Each path below is one point turned by a fixed rotation once a step. After each direction that follows a path, write how fast that rotation turns it, in degrees each step (0 if it stays still).
Each turn is a multiple of 5 degrees from 10 to 175, or 0.
Each row of a path follows its step; steps can be skipped.
Path 1:
step 0: [-15.6   2.2  34.0   5.3 -25.8 -44.1  -8.9 -13.2 -11.6 -17.8   0.9  22.3
 -11.5  -3.3  11.1  32.9   6.1  27.0 -11.2  28.5 -10.5  20.8  15.2   3.9
 -13.5   8.5 -31.9 -22.9  12.4  -4.8   1.8 -17.1 -13.2  35.9 -13.7   2.8
  18.9   5.8  25.2  -2.9  43.4 -45.1  20.8 -23.3 -27.0   3.7  -3.1 -10.5
   2.5  -3.4  17.2  43.1  -4.1   5.4  17.7]
step 1: [  2.7  18.9   0.9  29.0   0.2   2.9  -7.4 -24.0   0.7  10.8  -9.8  -2.2
 -20.2  -6.4   2.3  25.1  -1.1 -21.1 -37.7 -14.3  24.9  23.1  -0.2 -21.5
   7.1 -20.4  -3.9  17.5  -7.0   3.5 -61.8  -0.6 -13.3  24.0   7.7  19.6
   4.2 -21.0  16.7   9.6  60.5 -15.9   8.2  17.7 -16.8  24.0  25.3 -19.3
   8.7  12.9  24.5 -11.5 -36.3  -9.9  -3.3]
step 8: [ -0.9  13.9  34.6   3.2 -35.1   1.8 -23.5 -12.5  19.5  -5.3 -21.3  16.6
 -11.1 -22.3  37.0  28.2  18.6  25.0 -11.5  15.2  -2.9  17.2   8.2  -8.3
 -13.1 -10.9  -2.2 -33.3  -0.9  20.3 -33.7  -9.5 -16.0  -6.8  -9.3   4.4
  36.6   5.7 -18.9  18.1  36.7 -29.5  24.5   2.3  -6.0  31.0  -1.4  -7.2
 -13.2  15.7   8.4  51.6 -23.9   4.7   6.1]
step 14: [ 20.7   3.0   6.9   5.1  13.0 -22.3 -24.5 -41.7   0.5  -7.1 -22.8  15.0
  14.6 -20.2  21.8  24.0  -1.4  18.1  -0.8 -12.2  -7.0  34.0 -26.2  13.8
 -12.7  -3.8   9.2   0.6 -18.3   6.9 -51.8 -11.1  -2.4  34.1  15.9   0.6
 -15.6 -20.4 -32.1  23.5  50.0 -23.9  -9.1  11.2  -4.2  14.4   4.1 -19.3
   0.4  31.5 -14.0  28.1 -21.5  -3.9  -1.8]
step 15: [ 11.7 -12.4   8.2  20.0 -26.4  -6.9 -26.3 -10.1  26.3  14.6  17.7  -2.7
  12.5  -4.2  -3.2  40.8   8.1  18.0   0.3  -7.6  18.3 -25.6 -15.4  -3.7
 -13.1   9.5  -8.7 -36.5  12.0   2.2 -29.1  11.2 -21.8   7.5  -6.6 -31.8
  -9.0   6.3  41.0 -18.3  36.3 -25.5  27.2  27.3 -11.9 -11.5   7.0  16.1
  16.2  -4.4   1.9  25.5 -46.2 -19.3  35.7]
step 17: [-23.7 -19.1  29.0  -0.9   4.4 -43.6   7.6   6.0 -14.5  18.4  28.9  41.4
   7.3   2.6  -4.1  28.0  -6.5  45.4  -7.9  -4.0  -1.5  -8.2 -14.2  -2.3
  26.2   7.9   7.1 -27.6  11.8  -3.3 -12.9 -25.6 -15.4  10.3  -7.2   5.2
  -9.0  18.9  37.9   1.2  32.2 -38.2   8.9   4.7  18.9 -26.5  44.4   7.9
  16.4  -3.8  -6.5  30.9  -0.4 -15.0   0.0]
step 18: [ 22.8  -4.5 -12.8  31.7  27.2 -10.0 -11.5 -32.9   5.1   2.2 -16.5   0.6
  14.8  14.2  -2.4   8.3 -21.4  10.7   7.0 -19.4 -17.8  22.0 -33.9   4.5
  11.7 -21.3 -11.4  23.6 -25.4 -16.4 -42.8 -17.2   9.0  26.7  19.4  20.5
  15.0 -12.8   3.3  26.6  49.5 -37.6  -0.3  33.7 -22.7  -5.1   9.0 -16.2
  10.5  -0.9  -3.4  35.8   4.0  17.1   9.9]
step 19: [ 17.1  -8.1  36.0  18.0 -21.5 -40.9  -9.5 -22.1   5.7  -8.5  17.3  -9.8
  -9.6   3.5  -4.4  24.0   2.0  38.8   2.6  -0.8 -11.6  -9.1   6.4 -10.8
 -15.6 -11.6   9.3 -16.8 -17.7 -14.3  -9.1  -8.9 -23.5  10.4  -7.9 -12.5
   0.6  16.2  18.9  -3.2  16.8 -14.1  55.7  -2.2  -1.1   0.3  18.4 -18.2
  29.0 -21.8  10.1  40.0 -46.1  -7.8  43.9]
step 22: [-14.7  -9.1  -2.6  13.6  13.9  -6.7 -25.9 -35.3  -6.8  19.8 -15.8   5.7
  20.0  -1.4   8.4   6.3 -18.8  10.7 -13.0 -11.8  29.5  20.6 -37.5  -9.3
   9.2 -25.6 -16.9   7.0 -16.1  21.0 -90.1   4.5   4.9  23.6   6.9  -8.3
   5.6  -1.2   9.1   0.4  28.8 -21.4  15.2  17.0 -26.2 -19.1  -0.1 -24.9
   2.2   5.5   5.0  17.4  -7.8   2.4   0.5]
Directions:
[  3.2   4.3   7.5  -2.2  -4.6   8.4  -2.7   1.9  -8.8   1.0  -0.9  -2.9
  -4.5  -6.3   8.6   5.7   6.6  -6.3  -5.4   2.9  12.4  -7.6  -5.0  12.8
   4.4  -9.8  -6.3  -5.7  -2.5   5.3   2.6  -0.2  -1.8   2.3  -0.3  -5.5
  -8.8 -13.1  -8.5  -0.7   3.5   0.7  -3.3  -6.0  -6.5  -2.1   2.7  -1.9
  -1.2  -3.3  -1.8   2.3  -2.0  -2.9   4.7] : 55
[ -5.4  -1.5  -6.9  -2.5  -2.1  -1.2  -0.6  -2.5   8.4  -3.5  13.6  -1.8
   3.9  -7.0   5.8  10.7 -15.7   0.5  -0.6   5.4   0.7   0.2  -0.4  -3.8
   0.2  -4.0  -5.4  -5.3   6.6   2.9   9.9   1.8   3.0  -5.3  -1.7  -2.5
  -8.2   4.4  11.4  -4.7  -4.7  -3.9   0.8  -3.2  -3.9  -3.5   1.3 -12.4
   2.9  -5.3   0.9   0.1   4.0  -6.3   4.3] : 170
[  6.3   2.9 -10.2  10.0   2.0  -5.1  -0.3  -1.9   1.0   7.1  -4.1   4.0
  -2.3   2.7   3.4  -2.3   5.3 -14.3  -4.4  -2.9   2.1  -7.5   2.8  -2.1
   0.8  -9.4   5.6   4.7  -1.9  13.8  -3.4  -9.9   3.8  -4.7   2.2  -3.3
  -9.8  11.0   8.6  -0.2  -0.7   2.2  -1.2  -1.0  -1.1  -2.4   4.5   1.1
   8.4   7.3   5.2  -1.4   0.5   3.6  -1.6] : 175
[  5.3  -5.0  -2.4   8.8   0.2  10.6   3.0  -2.8  -0.8  -7.5  -4.9   2.3
  -6.7  -1.7  -3.9  -3.0   6.7   9.9   2.4  -4.2  -1.2   1.9  -3.8  -0.4
   5.4   0.4  -7.4   0.8  -5.0  -3.9  12.7 -15.3   2.9  11.1   5.9  -2.4
   3.4  -2.7   7.2   1.4  -8.3   1.6   2.5  -2.4   6.1  -1.4   7.5 -11.0
   4.4  -3.4   4.3   0.9   2.2   0.7  -0.5] : 55
[ -8.4  10.1  -5.1   9.7  -1.5   1.0  -8.3 -17.3   4.2   8.6   3.9  -0.2
   4.3  -5.6  -5.7   3.1   2.8   0.3  -4.9  -1.1  -1.5  -4.7  -1.3   4.3
  -3.7  -2.5  -6.4   0.3  -4.6   1.4   4.9   0.9   7.9   7.7  -6.4  -4.7
  12.2   2.3  -1.7  -1.7  -1.4   1.0   7.1   3.9  -9.0   5.3  -4.3   7.0
  -3.3  -6.0  -0.3   1.0  -4.0   4.3  -2.8] : 100
[ -2.2   9.7  -7.6   0.2  -1.1  -0.7   3.9   9.6  -5.9   2.8  -1.0   2.5
   3.0   4.4  -9.0   1.4   5.1  11.1  -1.4  -4.5  -2.5 -10.8  11.5  -8.5
  -2.7   7.1  -4.3  -6.9  -2.5   2.3  -1.8   4.3  -8.1   7.0  -6.7  -4.4
  -4.9   2.0   1.4  -0.7  -2.4   3.8  -1.0  -8.0  -7.3  -6.0   1.8   1.4
   1.7   0.5  -0.8  11.8   4.5  -5.7   7.4] : 170
